128 stands for zero in the data rows.
Here are some points:
153 68 142 131 134 249 102 153 249 53 128 140 124 13 184 126 151 173 103 64 133 169 91 200 106 117 58
94 140 105 188 108 162 175 65 106 157 136 60 63 142 138 151 77 53 108 112 95 105 25 162 186 14 171
109 189 122 51 116 0 193 169 0 160 105 119 163 255 39 145 139 182 142 227 187 151 223 0 102 211 235
69 152 38 0 99 9 136 105 40 157 105 138 118 247 50 194 130 102 154 225 121 85 158 0 189 177 200
140 65 121 166 182 186 132 91 203 143 130 121 124 59 134 158 135 170 146 36 95 110 104 237 41 132 83
143 96 166 194 184 153 58 128 140 152 132 117 114 30 178 86 146 161 153 122 59 110 129 212 119 52 44
82 176 85 113 105 134 123 153 100 107 152 84 96 124 128 115 109 75 141 109 107 129 129 43 141 149 84
128 85 207 224 154 255 48 132 254 99 147 94 106 0 255 62 129 96 99 2 52 98 55 255 124 16 4
202 141 176 94 133 139 119 207 167 94 152 208 194 48 157 78 196 161 123 102 146 129 127 140 82 137 102
159 143 149 81 145 255 128 160 193 92 126 40 148 17 182 97 169 91 154 43 79 155 111 155 86 129 76
152 58 130 190 178 216 86 69 176 131 130 130 121 31 156 123 116 146 152 56 123 143 133 239 97 135 50
101 180 150 215 148 233 53 121 230 136 186 116 114 30 255 97 77 94 155 41 135 139 165 255 20 90 40
111 131 149 120 125 233 145 143 236 105 134 80 146 26 134 120 137 142 115 66 115 145 62 145 111 117 38
156 140 184 138 172 152 144 204 184 50 156 190 213 55 162 92 204 188 72 84 142 151 116 184 105 150 105
72 79 144 146 146 113 59 56 117 126 153 61 109 138 163 176 104 101 163 154 125 123 179 161 118 141 136
120 79 114 91 136 0 122 60 29 146 114 80 113 255 10 196 78 116 132 227 120 124 175 61 165 176 210
125 60 164 153 162 255 100 129 255 79 203 86 161 0 216 123 145 129 141 17 79 155 16 255 166 132 12
125 95 112 185 109 255 93 109 232 92 103 79 91 0 171 156 147 118 89 19 122 112 0 231 119 81 64
129 81 105 59 123 81 117 111 83 134 136 118 168 151 40 159 175 134 132 139 109 143 150 32 144 163 169
184 106 160 180 112 207 190 123 175 137 117 149 87 61 196 141 116 115 134 81 150 156 91 226 90 74 102
153 165 143 0 117 0 159 144 22 114 67 206 223 255 0 158 170 161 86 255 159 148 208 0 143 218 199
140 141 99 35 146 112 177 214 165 150 105 212 137 161 56 78 125 127 76 119 103 170 159 40 86 123 48
168 118 178 123 133 156 132 181 165 114 109 189 173 103 173 72 189 163 124 112 155 127 130 155 113 159 139
145 134 101 189 68 255 152 128 246 77 129 153 123 31 251 135 104 91 144 2 176 97 68 255 119 114 58
168 146 133 94 160 55 174 108 51 137 131 170 149 255 46 172 158 144 134 218 175 122 219 65 65 204 222
156 23 138 118 158 153 54 85 204 122 100 121 153 37 123 107 143 127 127 144 116 161 87 209 103 143 104
134 155 124 36 135 79 119 133 35 143 110 114 170 179 31 121 145 131 156 180 76 133 157 0 166 169 131
224 88 115 132 172 133 103 64 141 130 123 159 102 42 115 132 138 142 93 78 99 122 94 203 130 98 93
243 31 131 255 149 255 153 61 255 130 89 148 63 0 239 82 115 112 87 0 123 130 0 255 139 5 81
94 128 127 73 109 21 133 138 90 105 129 128 136 186 22 129 87 157 93 211 141 130 135 64 153 151 176
133 142 99 110 162 37 112 143 58 150 106 168 116 162 93 145 168 155 152 179 121 126 168 44 164 135 100
107 134 84 75 145 3 92 124 2 146 160 125 134 255 31 165 76 112 159 245 133 144 218 0 118 207 186
40 more points follow, each with its number after it:
124 101 141 141 69 118 147 147 141 143 109 82 190 161 107 111 159 171 139 166 129 121 38 131 118 128 143 0
159 141 153 133 122 188 231 149 173 108 86 173 126 142 112 125 145 181 72 101 178 120 117 118 141 169 149 1
142 54 175 172 140 229 73 140 211 66 161 82 170 18 153 130 151 134 139 67 121 136 55 186 158 141 46 2
107 169 124 32 108 0 176 145 0 162 105 180 143 255 37 160 130 128 153 255 168 132 255 0 148 180 247 3
143 90 127 255 141 255 56 40 255 109 131 37 90 0 255 128 48 105 168 0 62 141 102 255 71 40 0 4
58 128 111 154 146 37 119 52 96 186 168 120 71 155 155 186 84 113 153 170 110 95 202 141 181 59 127 5
129 110 146 157 165 180 125 125 150 129 148 98 131 77 138 155 100 117 86 91 111 137 121 176 85 107 91 6
155 134 128 255 98 255 174 101 255 140 99 86 45 0 255 109 93 52 136 0 133 93 0 255 226 0 93 7
59 146 106 91 121 77 121 99 60 145 162 82 106 208 129 190 70 119 112 156 108 96 197 59 68 155 136 8
192 104 149 168 137 237 134 114 186 133 134 151 112 29 171 102 136 176 156 15 67 134 68 255 119 92 88 9
140 108 100 222 104 255 93 39 223 166 137 18 79 56 218 166 75 70 134 49 123 76 69 255 148 61 117 10
94 184 130 64 110 9 89 162 64 169 149 155 121 204 110 82 126 122 110 242 119 106 162 13 138 122 144 11
121 176 67 32 109 92 136 137 49 163 88 107 86 154 93 122 129 116 136 176 103 154 153 0 178 98 104 12
174 111 113 191 83 255 145 70 223 96 76 167 116 0 215 98 178 102 117 0 121 102 0 247 185 35 124 13
145 136 70 113 159 32 48 117 132 175 123 186 177 114 70 128 134 177 125 206 114 132 171 89 69 117 110 14
107 96 121 204 114 154 141 75 80 147 96 76 99 130 141 177 106 99 126 130 114 147 101 153 145 96 143 15
88 154 146 73 148 63 120 115 8 128 125 106 94 218 41 141 103 118 123 205 98 116 191 45 114 172 168 16
109 210 84 50 108 83 174 133 89 116 122 193 122 255 105 173 106 166 191 158 200 54 202 40 90 173 148 17
101 114 138 61 121 119 104 158 144 122 151 126 145 128 114 109 136 132 149 170 126 144 94 34 165 135 151 18
161 135 176 174 126 236 151 180 228 128 102 159 172 20 185 65 165 129 77 35 158 164 57 182 105 93 59 19
143 118 152 192 139 255 140 98 184 80 151 70 116 72 194 139 106 94 135 21 131 137 64 233 159 70 103 20
154 72 150 194 135 245 118 114 230 116 93 116 121 0 216 108 142 125 134 21 92 140 38 255 139 69 5 21
139 119 70 102 136 86 90 76 111 148 111 96 130 123 74 131 88 60 144 186 112 111 113 128 178 100 141 22
71 122 106 191 146 224 72 91 182 191 205 44 58 55 255 133 50 69 142 69 92 137 211 206 34 109 21 23
92 127 86 174 112 125 157 146 113 127 128 93 123 161 138 153 98 88 114 124 102 98 103 141 148 105 177 24
79 97 98 177 126 135 101 88 128 132 96 124 112 104 181 108 118 91 164 133 95 100 85 117 177 56 89 25
135 191 114 141 118 49 124 224 101 140 101 182 124 149 143 58 164 174 140 160 119 110 123 72 136 90 102 26
46 182 117 88 152 0 91 135 6 207 172 183 133 255 78 124 95 147 178 255 154 84 255 0 112 181 218 27
109 207 112 21 132 0 165 210 0 105 93 175 158 255 0 126 160 163 88 231 159 146 182 0 136 212 183 28
154 46 74 133 136 255 105 43 224 107 179 90 77 78 199 196 105 98 163 63 174 105 95 243 89 126 97 29
138 53 150 128 170 74 115 110 172 123 144 211 159 123 54 134 108 167 92 153 149 124 101 184 171 160 152 30
143 39 115 255 157 255 93 99 255 146 162 156 92 0 255 118 110 142 80 0 102 146 20 255 56 59 1 31
193 37 185 188 148 255 115 127 248 84 129 89 163 0 198 111 174 148 111 0 144 160 4 255 149 99 30 32
101 115 137 32 138 96 87 139 106 146 115 128 177 179 82 153 115 123 127 171 91 140 169 11 61 198 112 33
199 125 191 155 169 118 154 131 129 144 129 207 131 138 147 117 156 186 135 135 199 112 194 187 74 164 152 34
199 100 108 144 137 78 181 73 91 134 81 182 130 141 89 153 111 133 116 112 143 148 112 211 160 104 214 35
206 61 166 179 151 255 121 84 255 111 114 136 144 0 251 97 150 121 106 14 107 130 43 255 75 88 34 36
106 153 155 166 142 146 89 154 156 133 162 94 155 148 209 94 92 127 165 150 103 141 197 159 24 176 99 37
117 221 121 35 87 0 227 174 0 159 78 179 175 255 22 105 164 146 130 255 143 140 202 0 131 150 199 38
80 164 113 137 114 141 108 223 152 108 145 88 146 119 187 66 139 134 141 150 132 149 125 76 118 118 74 39
Which of these numbered points is nearest to each point below, ignoring the direction in which the first points spread most? Its number follows each.
135 192 127 0 128 0 169 194 15 117 117 139 185 233 0 118 177 180 113 219 130 160 210 0 149 207 186 > 28
184 168 175 124 142 3 158 135 37 154 131 184 121 221 79 126 120 150 142 209 195 90 178 114 139 168 201 > 34
167 175 85 63 124 52 141 141 57 144 113 183 129 169 86 136 183 199 121 184 121 131 130 60 123 112 194 > 9
111 171 125 13 164 3 127 172 77 116 119 220 182 209 10 122 166 153 100 239 146 149 247 0 122 212 135 > 28
202 55 119 216 137 164 131 77 153 118 117 136 106 11 153 139 174 126 121 124 109 111 26 255 227 10 112 > 35
125 122 205 255 138 255 72 166 255 107 198 76 141 0 255 35 99 95 156 0 92 132 83 255 8 91 15 > 37
103 119 128 79 162 127 94 155 111 86 129 139 180 172 96 110 149 172 108 141 105 133 162 70 58 203 79 > 33
110 125 74 82 91 138 98 171 190 103 140 137 134 73 134 140 133 109 145 107 121 131 59 74 126 131 93 > 18
164 81 139 122 115 88 134 135 136 141 153 185 154 117 73 139 157 188 103 158 134 121 118 178 188 154 148 > 30
88 96 117 129 98 99 144 121 79 79 73 100 135 113 98 145 175 143 117 151 106 149 72 61 172 127 140 > 21
92 152 133 29 135 0 140 133 34 140 96 149 155 255 0 148 107 175 101 255 140 116 199 0 198 196 181 > 21
124 128 85 73 117 137 106 176 194 143 132 127 151 129 86 130 104 120 127 125 129 138 70 55 145 125 118 > 18
207 109 186 227 111 255 125 180 255 161 143 117 147 0 255 47 162 150 105 0 78 204 0 255 61 8 0 > 38
98 171 57 69 108 72 151 109 94 115 159 162 115 248 94 165 123 146 160 180 154 112 171 34 116 170 171 > 17
174 143 136 134 113 254 162 210 214 112 94 152 158 14 149 96 203 92 102 35 126 155 58 156 149 110 84 > 19
189 86 157 179 134 166 154 99 148 120 99 113 124 112 208 121 85 141 134 82 144 122 82 248 121 114 131 > 35
148 145 140 103 101 88 109 205 172 132 148 170 175 104 139 64 167 188 117 164 105 183 106 116 68 82 113 > 26
119 53 123 117 143 203 79 33 185 101 123 94 52 29 174 177 99 161 128 65 126 77 80 236 153 120 88 > 29
104 119 140 97 101 138 94 139 134 99 134 90 147 76 131 129 148 148 85 138 100 141 114 41 176 151 115 > 18
101 92 129 178 149 144 102 99 102 155 160 100 92 137 119 110 113 140 130 155 100 131 149 165 117 146 119 > 16
170 153 120 171 105 184 194 107 87 97 111 82 123 121 130 180 128 86 148 60 163 139 96 210 193 100 190 > 20
118 123 109 82 120 41 166 66 36 124 52 140 134 190 89 148 176 116 108 220 121 96 84 40 215 123 249 > 13
166 58 149 111 163 205 71 90 189 94 177 94 143 76 158 195 108 118 123 82 160 155 152 186 18 185 100 > 29
87 156 76 70 103 32 117 104 43 154 75 157 116 193 96 142 126 152 130 200 111 120 70 26 201 96 174 > 25
140 57 126 206 141 219 72 122 255 108 109 130 92 0 238 72 110 134 116 2 94 121 20 255 97 42 0 > 21
119 173 101 87 134 20 144 160 72 141 155 198 154 255 65 144 159 139 129 212 178 111 208 41 113 181 225 > 3
155 79 137 144 121 109 127 104 133 82 76 180 155 81 112 99 181 182 122 150 144 111 55 141 179 143 184 > 13
138 108 81 0 173 0 124 110 26 83 105 161 172 249 0 143 160 160 158 247 126 140 208 0 129 218 228 > 36
107 128 143 249 109 255 111 161 255 162 128 106 96 0 255 38 146 84 89 0 104 138 0 255 143 0 0 > 11
168 122 174 162 120 255 140 211 194 49 114 86 147 3 216 87 161 134 104 10 105 172 45 195 128 78 0 > 28
145 154 103 50 165 0 106 97 0 137 80 230 132 255 0 142 157 146 108 255 123 126 216 0 185 197 168 > 21
119 168 95 162 134 161 127 161 109 188 105 97 54 94 160 105 136 112 145 46 116 110 80 92 161 63 6 > 12
102 120 134 98 184 33 111 120 35 157 121 126 149 210 14 167 129 158 115 225 126 154 186 29 136 194 180 > 6
103 153 109 139 87 155 163 165 138 155 111 118 85 139 146 134 124 89 96 117 134 122 25 134 148 57 112 > 24
74 129 110 170 149 193 54 70 190 168 207 54 105 106 178 128 54 80 135 108 106 117 218 165 33 109 41 > 23
76 145 119 130 126 0 122 73 4 173 134 95 115 255 59 166 89 159 179 255 132 90 186 74 159 178 221 > 15
144 172 162 36 86 0 185 129 0 188 100 170 158 255 0 133 125 157 164 255 162 125 252 0 111 196 222 > 3
28 141 99 115 119 44 114 69 56 137 147 115 102 223 113 166 51 133 155 193 125 98 209 74 86 142 154 > 8
89 167 45 159 103 109 140 88 84 187 137 74 17 167 134 161 93 111 133 130 151 92 141 115 187 80 143 > 10
129 141 132 167 114 255 105 171 254 159 105 87 78 0 230 88 108 84 105 21 93 137 52 177 156 60 17 > 12
108 68 161 112 94 100 130 83 112 97 108 93 172 152 125 139 146 140 158 200 95 132 49 141 184 140 175 > 0
169 149 142 132 154 153 168 169 157 60 127 205 152 66 169 83 210 155 126 77 140 121 75 157 191 105 140 > 28
61 183 101 63 136 158 103 169 144 122 138 104 92 117 116 129 139 95 130 134 87 134 123 32 151 128 71 > 12
121 216 97 156 84 22 179 141 61 149 101 128 86 203 146 121 103 70 165 174 144 78 120 68 205 100 233 > 7
200 38 118 126 160 161 118 62 233 101 103 205 133 13 120 136 157 162 130 81 130 124 35 229 136 118 114 > 30
140 172 88 15 113 87 124 153 81 128 137 114 178 119 49 117 145 116 155 170 84 129 197 0 92 196 169 > 33
135 96 140 7 145 0 106 144 24 88 110 180 194 235 0 157 142 182 138 255 135 130 233 0 139 239 211 > 2
131 78 98 119 127 129 84 104 130 130 144 107 148 126 68 144 124 97 132 179 103 160 123 104 213 103 147 > 22
